Rotation paths and how fast each direction turns (degrees per step):
Each turn is a multiple of 5 degrees from 10 to 175, or 0.
Each row of a path follows its step; steps can be skipped.
Rotation 1:
step 2: [ 22  22  14  -1  -9   7  11  37 -36  14  -3 -30  33  10   1  11   0  -3
  -6   4  17  18  65   3  28  -7  -4  16 -33  35 -27  30  21 -13   1  -6
  12 -24  -2   8   4 -22 -44  21  19   9]
step 4: [ -2  13  -5  -9 -11 -56 -35 -15 -25  47  -1  15  22  -9  -6  -2  32 -29
 -23 -11  10  34   6  11  -3   2   0  -9  -6  52   7   2  20 -35  -4 -11
  18 -15   9  18   8 -28 -29  18  31   2]
step 7: [-27 -28  31 -16  11 -64 -34 -16 -24  -5 -17  -2  -3  -4 -17 -11  23   0
 -18  11 -11  23  13  35  24 -15   0  21  -1 -12 -12 -17   5   8   2  -4
  -6 -39   6  -8 -15  -2  21  45  47  -9]
step 8: [-15 -14  -2  15  13  14 -23  13 -50  11   8 -21  -9 -17 -22   8   4  -6
 -19  20  19 -28  43  27  -8 -15  -7  29 -17  26 -24 -39   5 -22  39  16
 -29 -18  19 -29 -15  19 -11  30  23   8]
step 13: [ 23 -27 -37  -9  15 -27 -19   3 -28  -1 -32 -31  14   8 -12 -24  -8 -20
 -13 -15 -16   6   0   4 -16  -1  -3  24 -22   3  36  15  -5  19  -9  20
  34 -60 -39 -15  -3 -13   5  40   5  20]
step 19: [ 25 -32  -9  -9  -9 -42  -8  -9 -15  -4 -27  -5 -23 -36   4 -26  15 -18
 -26 -40 -25  24  32  33  18   5 -13  13   8  34 -20 -12  15 -25 -36 -12
  21  -8   8 -10  10  -4 -25  34  18  -5]
step 20: [ 10  42  13 -26  -3 -29 -12   0 -23  42   3 -12 -18 -24  12 -25  57 -26
  -3 -13  22   2  33  -6  16 -13  -7  34  -8  32 -28 -11  12 -12   7  20
 -30 -28  -9 -26 -16   3   3  22   7   8]
step 23: [-30 -14   7   5  -3 -11 -51  -9 -58  32   6 -28  25   9  -7 -14  21  -7
 -17   0  37 -39 -12  23  -8   3  -5  -3  11   9 -35  -5  16 -18  -6  30
 -14 -28  -6  19  -3   4   7  23  43   1]
step 24: [-19  15  26  41  47  18  -2 -11 -36  29 -13 -17   5 -17 -31  28  -6  -6
 -14  -1 -11   8  27  25 -36 -24 -16 -18 -13  31  -1   5 -11 -20  -1 -10
  -7 -49  -1  20   2   0  18  17  37   6]
step 25: [  5 -27  -2  -2  15 -19  -6 -19 -38  -4 -41 -37  -5 -39 -15 -14 -31  23
  -6 -23  34  18 -14  11 -26 -15 -14   8   2   7 -10   8 -28   7  10  32
   3 -13  -2  13  21  -9  -4  53  46  11]
Speeds:
[ -1   4   1   9  -1   4  -7   0   0  -1   1  -1  -8  -3   0  13   3  -2
  -9   5  -6  15  -5   2   8   5   1 -12  -2   1  -7   2   2  -2  -9 -17
  10  -5   4   2   1   2  -1   3  -2  -6] => 145
[ 11  -2  -7 -12  -9  -5   3  -2  -6  12   1   1  -7  -4  11  -4   2  -3
   8   2   1   5   9  -7  -2  -3 -15  -1  -2   0   2   4  -7  -6  -1  -5
  13   1   3   1   5   2   0  -8  -7  -1] => 45
[  0   4  -6   5   3   1  -3   1  13  -6   2   9   0  -7   1  -3   1  -2
  -2   2  -1  -8   9  -7  15  -2 -10   6   5   0  -9  -5  -3   1 -10   3
   2   1   1 -15  -4  14  -2   1   7   0] => 35
[  6   5   3  -7  -3  -8 -12  -1  -7   3   5   7   6  -3   5   1   6 -10
  -7   5  -4  -1  -7   4   1  10   0   7  -6  -3   7  -7   4  13  -5   6
   0   7  -1   6   9   8   8   7   0   1] => 115
[ -1  -3   4  -6  -3  -9  -2   2   9   6  -3   2  -6   6   1  13   2  -8
   4   3   8  -6  -5  -4  -4  -3  -1   2   4  -5   4  -5   7  -8  -3   4
   1 -10  -5   6 -14   8 -12   9  -4  -5] => 115
Rotation 2:
step 0: [ 42  13 -15 -20  24  22 -21  20 -26 -17   4  -9  -6   0 -17  22 -16   5
  -2  -2  23  -8  20 -39 -23 -20  15  28 -15  30 -11   7  37  24  11   5
 -42   8  -9  18 -11   8 -18  34  19  -4]
step 1: [ 17   3   1 -20 -35  19 -25   7 -41  -4  -9  40  -9  -5   5  20  13 -19
 -14 -25  -9  19  -3  30   1  -1  29   1  24   9  14  -3 -10 -21  16  -7
   1  43 -39 -28 -29  -4  -4 -36   2 -17]
step 2: [  4  -5  15  30 -33 -25   3 -37 -36  17   1 -28  -4  17   0  28  14  -9
  13  11 -14 -11 -11 -34  -6   2 -29  -6  32  16  28  17 -27  16 -17  23
  23   8   3  21   3  11   0 -34  15  34]
step 3: [-12 -27 -13 -37  15 -19  -5  -2  43  31  28   1  14 -31  33  12   1 -13
 -51  -3  -7   2  17   8   2 -28  -8 -25   1  -2  -8  -6  -7  -7  -8  15
  33 -12   5  47   8  15  -9   2  -8  24]
step 10: [-16   9  -5 -24 -13  10  32  23  24  22  27  25   3  10  33  -1  33  -2
 -10  13  -1  15  17  47   5  -2 -23 -13  24  10  33   6  -2  30  34  -2
  14  -9 -11  30   8   4   1  13   6 -47]
step 12: [  2  -5  -8  -2  39 -29   8 -25   0 -26  36  15  28   0   7 -25 -23   1
   6 -34 -13  14  -7 -29  20  13   4  33 -14 -33  -1 -13  25 -18  -8 -16
  24  15 -41  11 -32  19  -1  20 -16   6]
step 13: [ 25   7 -15 -24   8 -10 -11  -6  -6   0  -1 -40  -7   0   2 -29  41  21
  14  -1  14 -30  12  28  10  29  52  41  -6 -23   2  30   1   6 -22  -5
 -13  26  24 -11   8   2  -8 -31  -3   8]
step 16: [  3 -46   1  -6  47   7  -1  -8 -31  -1  -4  10 -32   6 -32 -23 -13  -8
 -30 -18  -3  44  23   4  19 -24 -18 -14  31  31   7   5 -22  15  14  15
  -1 -15  22 -17   3 -21   2 -16   7 -13]
step 19: [-13   8 -15 -22  12  15   8   9  -6 -14  -3   8  10  42  39  19   9  11
  -3   1   8  22  25   9 -24 -21  23  -1   0 -34  20 -32  -2 -16 -30 -13
  10  46 -36 -12 -43  -6  -9   2 -31  -4]
step 22: [ -7  28  15   6  48  23  26  14  15   1   9 -22  -3 -13  -5  25   2   5
  -8   3  18 -47  21  -8  18  33 -30   1  -7  17  -4  11 -22 -12 -16  31
  -4 -11  35   3  -4  -9  37 -15 -18 -33]
Speeds:
[ 2  2  4  6  7  3  1 -6  1  8 13  6  8  6  6  4  3  7 12  3 -2 -9 -1 -3
  0  6 -2  8 -3 12  2 -2 -1  9  0  1 -8 -9 -7 15 -9  2  1  3 -5  0] => 145
[ -9  -4  -1   4  -9   0  -8  -6  -3   2   1 -14  -4  -7  12   3   4   8
  -4   3   8   3  -9   2  -2  -2  11   5  10   5   7  -4  -3 -10  -1   8
  -3   2  -4   2  -4  -5   3   1  -3  12] => 60
[  9  -2 -11  -3  -4   5  14   9  -2  -4  -1  -4   4  -1   4   0   1  -1
   5   0   8  12 -12   2  -9  -7   7  -2  -3   5  -1 -10  -8   6  -5  -6
  -3 -11   2   3   7  -4  -3   3   0  -6] => 70
[  1  -3   4   6  10  -3  -6  -1  -3  -7  -5  -8  -4   0   2   9  10   8
  10   3  -5   5   6   1  -1  -3  -2  -5 -12  -6   5  -5  -4   2   8   6
   4   6  -1   9   8 -14   1  -7   1  -7] => 125
[ -6  -1  -3   3 -12  -3  -3   6  -2  -1   1  13  -6   3  -2   3   6   4
   7   0  -4   6   9  -9  -3  -7  -4  -1   1   2  21  -2  -3  -2   2  -8
   8 -11   5  -6  -7   2  -2  -2  -3   5] => 80
[-12   5   4  -6   1   2   7  -2  -8 -10   1  -9   1 -13  -3 -12   3   4
   4  -4   2   4  -2  -3  -6  -3 -19   4   2   8   3   4   5   9  -1   4
   4   3  -8  -1  -3   3  -1   2   2  -3] => 175
